128 stands for zero in the data rows.
Some points:
[ 81 131 165 131 129 148 120 191 176 145 179 147 157 183 129 120 165 183
 132 133  88 172 162  94 112 135 164 107 189 111  98 115]
[106 152 146 144 132 120 151 164 118 161 147 136  70 179 123 112 170 156
 105  63 138 116  77 118 151 141 185 120 123 114 170 125]
[123 145 134 101 112 115 199 121 111 181 105 139  63 178 168 136 111 114
 118 129 132 120 142 182 121 115  88 132  81 118 126 188]
[ 61 172 147 151 126 134 124 112  70 128 153 140 148 147 131 120  96 139
  98  95 128 113  94 134 174  97 109 106 182  92 130  95]
[133  93 164 116 116 103 108 123 111 114 190 108 115 164  97 144 115  62
 133 102 109 138 147 107 117 171  95 112 148 124 125 140]
[121 145 138  69 163 125  67 205 168 176  96 132 165 127 146  69 111 158
 147  79 198 103 102 140  97 147 103 127 126  94 109 190]
[124 152 171 117 111 161 101 109 167 105 157  77 119 160  73  55 180  70
 103 108 187 131 108 124 137 119 112 113 107 135 132 115]
[168 182 176 130 171 107 139  81 117 112  79 135 109 112 185 107 166 155
 135 142  65 154 124 141 109 137 141 125  92 135 152 148]
[200  64  89 141 102 161 107 150 171 139 106 140 106 128 123 132 176 135
 149 117  98  96 144 136 192 160 115 111 184 103 116 150]
[129 186 117 147 182 131 133 123  93 145 197 130 133 128  82 127 110 122
 112 136 151 150 163 158 155 101  70 111 187  85 112 165]
[102 101 131 128  72 101 114 131 111 134 121 132 161 137  69 109 124 159
  83 148  78 119 101 135 131 135  77 168  90 141 134  81]
[144 206 107 136 100 103  99 133 163 108 180  94 164 136 111  81 122 147
 116  87 111 117 100 154 127 133  98 118 132 148 122 136]
[ 69 144 112 158 194 144 114 128 169 121 149 151 135 159 145  99  79 115
 116  98 155 158 125 129 134 154 168 130 117 150 146  87]
[128 129 143  97 102 105 100 130 113 126  71 122  92 144  70  94 136 169
 100 138 103 145 155 206 149  79 217 155 138 180  75 110]
[ 65 127 102 165  99 163  94 181 105 182 116 150 126 117 117 128 128 134
 137 199 166 162  88 176  62 174 112 146 145 113 141 192]
[171 130  93 141 132 171  96 133 114 127 119 157 127 149 129 152 127  96
 111 102 101  86 165  86  97 160  87  87 118 150 164 118]
[140  41 175 188 129 142 112 103 140 103 113  61 139 145 160 171 120 114
 109 106 137 145 112 181 167 142  80 155 154 101  66 113]
[163 140 152 162 137  73 136 137 137  96 144  95 100 129 133 123 138 127
 167 109 154 148 107 124 123 104  93 133  84  81 166 152]
[110 131 125 134 150 160 168 154 163 134 118 123 120 164 115 176 122 199
 150  96 148 112 109 132 173 141 102 150 112 139 158 153]
[ 76 181 114 172 154  86 121  95  79 112 130  80 134 132  97 137 146 166
 131 142 146 100 157 173 142 148 192 157  98 173 109 147]
[161 128 166  49 177 150 108 143 105 135 108 175 173  58 110 163  71  91
 121 137 143 211  60 149 108 129 138 104  89  64 112  90]
[ 77  94 126 125 171 107 114  74 124 100 114 168  36 132 114 150 136 117
 180 127 170  83 112 130 113 160 114 108 154  87 148 136]
[155 130 121 140 120 212  80 125 132 138 131 182 143 149 131 146 169 118
 142 146  71 110 167 105 155 133 146  67 119 136 124 153]
[ 93 149 130 123  43 146 122 122 168  97 143 158 124 167 169 133  89 163
 117 119 151 158 129 146  99 148  97  79 127 116 158 101]
[117  95 123 127 137 123 139 159 107 124  96 105 128  80 118  91  73 166
 110 190  96 143 110 124 126  93 102 134 150 142 131 107]
[134 176 124 146 109  92 141 224 101 130 137 101 157 165 154 113 148 133
 255 121  85 131 133 160 120 127 153 130 118 158 152  36]
[186 161 107 156 148 152 178 102  50 155 134  26 142 169 100 186 104 128
 180 121 133 167 112 137 151  81 135  76 172 107  95 156]
[174 145 159  96 183 100 125 128 162 109 157 127 164 131 125 151 151 169
 111 157  39  58  68 197  53 119 149 156 203  82 161 155]
[155 159 120 170  93 133  97 120 105  88 134 157 110 153 145 140 103 121
 143 145  60 141 117 135 144 106  99 128  87 172 134 142]
[133 171 125  89 124 112  90  76  93 190 121  88 134 164 152 126  95 153
  66  96 104 105 144  93 141 112 112 159 120 102 177 103]
[156 191  65 154 146 143  97  87 114  99 112 155 137 112 114  49  97 118
 101 146 154  83 118 107  88 145 157 177 167 145  82 149]
[130 116 132 148  57 152 158 140 100 123 120 144  97 145 136 155 127 102
  91 127 140 156 153 158 154 155 140 102 166 107 156 179]
[123 139 136 154  46  96 141 113 135  86  99 130 183  64 172 126 135 121
 133 115 111 124 159 126 200 181 168 122 165  67 108 157]
[204 100 131  89  90 124 108 108  58 161 159 190 133 161 120  89 113  62
 186 108 141 137  82 181 126 192 139 229 174 191 125  82]
[157 131 125 161 131 122  93  99 154 119 159 129  41  86 126 138  80 167
 172 131 102 164 109 102 129 138 186 132 121 111 155 148]
[119 146 140 121 183 130 119 130 145 149  85 126 168 137 127 120  71  94
 112 143 158 111 139  94 130 105 166 131 173 188 160 104]
[168 208 144  54 141 159 139 136 150 138 163  86  65  91 165 127 131  88
  93 147 166 130  98 115 159 105 123 122 127 194 128 146]
[132 108 130 114 136 162 101 111  94  69  96 175 139 134 119  97 125 156
 124 121 184 106 142 153  93 160 146 103 123  98 255 138]
[145 122  78 159 129 106 165 154 137 118  91 164  84 132  99  99 150 146
 105 167 104 161 114  99  94 142 119 114 174 162 147 118]
[183  95 100 136 119  98  79 156 127 113 140 109 177 145 158  92 124  79
 128 119 107 123 150 160 164 176 106 125  93 150 126 155]
[122 128 138 186 130 128 103 141 153 144 126  83 139  86 169 121  84  97
 140 146 146 128 116  88 104 136 143 149 134 105 107 158]
[113  95 198 150  68 157 125 149 102 145 156 152 142 121 125 178 153 101
 117 141  91 109  84 105 131 116  97 114  84 183 144 143]
[131 143  66  39 106  89 133 102 157 178 122 115 127  91 170 112 171 109
 152 133 147 145 160  76 123 136 157 103 149 139 132 128]
[142  82 101  81 163 147 144  78 145  82 142 133 145 201 166 173  56 154
 104 112 141 127 144 166 124 150 140  80 105 165 184  77]
[139  93 119 151  95 170 141  74 140 143 216  99 154  22 129 171 160 154
 122 101 122 126 151 151  82 164 144 151  91 139 127  93]
[111  54 115 126  82 109 153 104 107 107  96  90 147 159 162 132 130 101
 113  79 142 116 137  92  70 101 179 131 122  83  93 105]
[ 99 131  58  79  97 191 116  85 179 148 162  76 135 131 121  81 153  90
 138 132 135 166 116 122 105 119 104 160 119 110  98 120]
[101 102 107 104 104 179 147 113 148  93  80 147 163 167 119 149 150 161
 179  95 133 120  97 122 136 116 118 120 101 171 130 182]
[127  89 140  98 153 228  88 155 133  81 129  65 142 129 143 122 182 130
 163 156  67 139 177 134 180  88 132 149 141 105 187 179]
[ 93 164 111 177 193 144 140  90 139  88 104 107 125 142 115 179 153 107
 152  95 161 150 110 103 107 172 101 179  99  90 116  95]
[118  95  68 141 133 169 161 182 114 140 121 151 106 128 134 140 134 106
  90 102 119 145 114 162 113 156 154 145 129  92 165 156]
[ 84 118  99  57 157  95 125 171  71  52 145 126 137  76 180 131 157 133
 139 110 137 104 193 134 101 127  53 115 163 136 111 118]
[157 128 123 108 154 120  92 146  43 171 148 158 184 119 144 116 128 167
  84 109 143 200 132  95 113 113 170 149  49  90  83 191]
[122 101 170 143 154 130 112 126 137 107  67 137  89 158 151  72 145  15
 134 153  99 169 141 141 154 114 136 116 139 113 131 121]
[ 98  94 112 140 165 132 135 105 123 154 137 197 139  73 135  95 116 112
 168  43  46 130  95 154 146  97 142 125  95 146 110 140]
[163 154 118 113 149 163 148 154 103 106 179 199 124 121 102  93 165 157
  90 175 182 123 134 147 143 155 169  98  64  74  70 120]
[202 141 144 126 139 125 175 167 166 151 136 153 174 179 104 116  99 124
 176 190 119  98 183  96 142  86 135 159 104 106 150  95]
[ 67 125 136 109 102 138 157 128 169 122 107 150 101  90 115 109  97 161
 152 108  75 127 168 147  95 110  92 148 105 119  90  80]
[122 136  97 138  87  80 140 180 140 114 164 146 144 154 147 144 121  94
 196 230 166  54  96 137 202 112 134 155  52  60 131  93]
[163  54 110 125 171  92 160 107 143 146 152 105 147 173 121  73 111 120
 152 128 139 128 118 138 111 118 140  81 159 108 157 134]
[148  78  77 106 162  89 141 170 113  54 160 144  95 121 151 192 145 115
  70 114 176 141 164  92  77 104 136 174 141 154 108 109]
[187 156 158  47  60 145 183 144 109 117 114 172 100 144  99 150 121 154
 208  90 149 137 160 136 164 153 149 225 198 116  93 100]
[131 175 104 141 143 108 160 165 124 111  84 140 161  85 147 137 184  90
 126 162 136 144 112 148 120 165  94 117 126 172 117 139]
[141 118 148 178 127 132 138 140  89 133 103 132 138 187 164 152 137  82
 120 111 163 111 186 137  34 126 127 112 150 120 112 116]
[101 180 131 105 144 220 158  98 112 116 138  80 137  94 127  74 105 122
 147 147 166 121 121 124 150 122 129 133 142 156 167 161]
[128 146 150 162 149 158 107 143 113 171 110 133  73 143 206  91 147 106
 132 121  97  93 115  89 122 135 108 153 136 104  97  99]
[115 115 106 134 120 151  84 186 115 112 137 138  76  97 135 105 105 104
 114 143 126  97 136  78 165 102 140 157 140 117 152  92]
[163 114 121 107 120 180 229 156 109 103 144 106 113 130 157  44  77 147
 135 163 143  72 162 156 111 171 159  66  57  88  58  87]
[ 72 100  99 145 172 107 220  86 153 174 170 173 150  79 141 120 136 130
 128 140  83 106 138 133 165 133 114 133 149 125 129 150]
[133 132 138 146 101 131 106  96 145 131 147 123 119 121 164 171  99 108
 166 125 121  84 103 125 105 106 162  97 161 152  78 176]
[124 120 198 162 133 115  88 123 120 100 172 124 152  42 133 116 133 138
 173 110 132 113 193 178  75 113 136 149 105 139 115 120]
[ 90 164 132  33 126  91  97  89 107 108 151 106 138 137 160 140 172 100
 128 187   0 106  84 175  85 170 150 124 140  49 155 128]
[147 143 103 154  67 126  97 151 140 158 133  97  89 112 120 191 107  61
 101 123 139  89 151 219  98  70 149  78 118  98 137 107]
[112 151 156 136 129 146 134  74 120 145 117 161 169 120  92 124 138  87
 128 121 210  90 115  97 117  98 129 119 157 124 123  99]
[114  98  94 152 168  94 124 146 156 148 151 117 156 119 151 132 115  66
 112 161 155 165 164 160 142 105 155 169 116 111 185 148]
[139  97 118 145 126  94 105 121 137 113 135  98  99 119 154  86  73 184
 113 122 139 123 103 124 158 176 118 123 155 156 121 127]
[ 92 136 131 148  84 120 156 123 146  96 134 138 165 101  89 114  61 118
 109 108  86 113 163 131 109 100 165 141  92  99 149 178]
[157 124 174 150 123 101 185 213 133 101 110 137  99  70 119 120  99 113
 121  79 103 131 119  72 114 196 127 121 151 118 151 128]
[137 167 132 119  96 129 102 131 166  86  80 141 149 141  90 134 155  99
 114 147  87 148 152  95 149 151  89 102 105 106 122 161]
[139 184 133 154  97 107 122  90 156 123 133 176 148 108 143  92 135 141
 134 117 146 173  88 149 149  84 111 101 147 121 113 135]
[116 104 139  92 153  75 141 121 126 135 146  84 155 132  82  81 150 112
  88 127 147 135  87 111 149 184 159 103 116 165 134 140]
[163  56 106 151 154 100 125 133  88 115 105 153 101 122 105  74 147 143
 127 126 111 115  93 111 104  55  93 126 107 122  79 127]
[115 106 140 135 111 102 126 122 141 141 105 149 166  57 143 145 182 156
  81 135 164 107  88 159 166  74 161 108 139 155 148  82]
[ 65  64 153  85  96  77  68 107 110 108 143 137 124 159 120 160 113 161
 196 193 160 134 152  94 110 153 140 121 130 164  93 154]
[166 119 154  78 209 175 100 119 107 156 126 148 155  85 123 142 121 188
 124 156 188 139 123 164 100 191 138  88  78 110  87  93]
[107 113 137 125 109 151 182 125  97  71 205 148 127 141 161  95 107 138
 133 131 138 137  95 139 112  91 119 131 141 139 154 136]
[ 90  88 122  96 189  73 116 167 100 143 102 163 113  64  78 131  99  68
 172  85 119 115 196 141 145 138 109 103 114 143 136 132]
[103 106 116 151  86 102 112 113  76 168  83  93 121  93 125  73 156 188
 150 135 136 122 132 113  97 134  90 106 116 108 181  75]
[110  70 147 124  77 138 134 149 129 143 120  82 126  85 107 139 117 117
 132 115  89 111 108 144  48 113 158 131  94 170 133 194]
[164 110 174 160  79  87 131  95 166 170 142 168 113  98 134 104 138 175
 104 147 162 124 194 146 101  97  79 158 124 114 162 135]
These points spread out most along one direction. Take the direction at right angles to it along which they spread out most. Go by this last direction. How far along it is each point below, from 0 to 99? 50 is the average, and the first point above lies past it. One standard deviation of the points above along it is 16.
[122 101 170 143 154 130 112 126 137 107  67 137  89 158 151  72 145  15
 134 153  99 169 141 141 154 114 136 116 139 113 131 121] 67
[101 102 107 104 104 179 147 113 148  93  80 147 163 167 119 149 150 161
 179  95 133 120  97 122 136 116 118 120 101 171 130 182] 57
[ 81 131 165 131 129 148 120 191 176 145 179 147 157 183 129 120 165 183
 132 133  88 172 162  94 112 135 164 107 189 111  98 115] 58
[134 176 124 146 109  92 141 224 101 130 137 101 157 165 154 113 148 133
 255 121  85 131 133 160 120 127 153 130 118 158 152  36] 61
[101 180 131 105 144 220 158  98 112 116 138  80 137  94 127  74 105 122
 147 147 166 121 121 124 150 122 129 133 142 156 167 161] 75
[139  97 118 145 126  94 105 121 137 113 135  98  99 119 154  86  73 184
 113 122 139 123 103 124 158 176 118 123 155 156 121 127] 48
[140  41 175 188 129 142 112 103 140 103 113  61 139 145 160 171 120 114
 109 106 137 145 112 181 167 142  80 155 154 101  66 113] 50
[163  56 106 151 154 100 125 133  88 115 105 153 101 122 105  74 147 143
 127 126 111 115  93 111 104  55  93 126 107 122  79 127] 29
[114  98  94 152 168  94 124 146 156 148 151 117 156 119 151 132 115  66
 112 161 155 165 164 160 142 105 155 169 116 111 185 148] 47
[157 128 123 108 154 120  92 146  43 171 148 158 184 119 144 116 128 167
  84 109 143 200 132  95 113 113 170 149  49  90  83 191] 28
[157 131 125 161 131 122  93  99 154 119 159 129  41  86 126 138  80 167
 172 131 102 164 109 102 129 138 186 132 121 111 155 148] 47
[137 167 132 119  96 129 102 131 166  86  80 141 149 141  90 134 155  99
 114 147  87 148 152  95 149 151  89 102 105 106 122 161] 64
[155 159 120 170  93 133  97 120 105  88 134 157 110 153 145 140 103 121
 143 145  60 141 117 135 144 106  99 128  87 172 134 142] 61
[186 161 107 156 148 152 178 102  50 155 134  26 142 169 100 186 104 128
 180 121 133 167 112 137 151  81 135  76 172 107  95 156] 88
[144 206 107 136 100 103  99 133 163 108 180  94 164 136 111  81 122 147
 116  87 111 117 100 154 127 133  98 118 132 148 122 136] 66
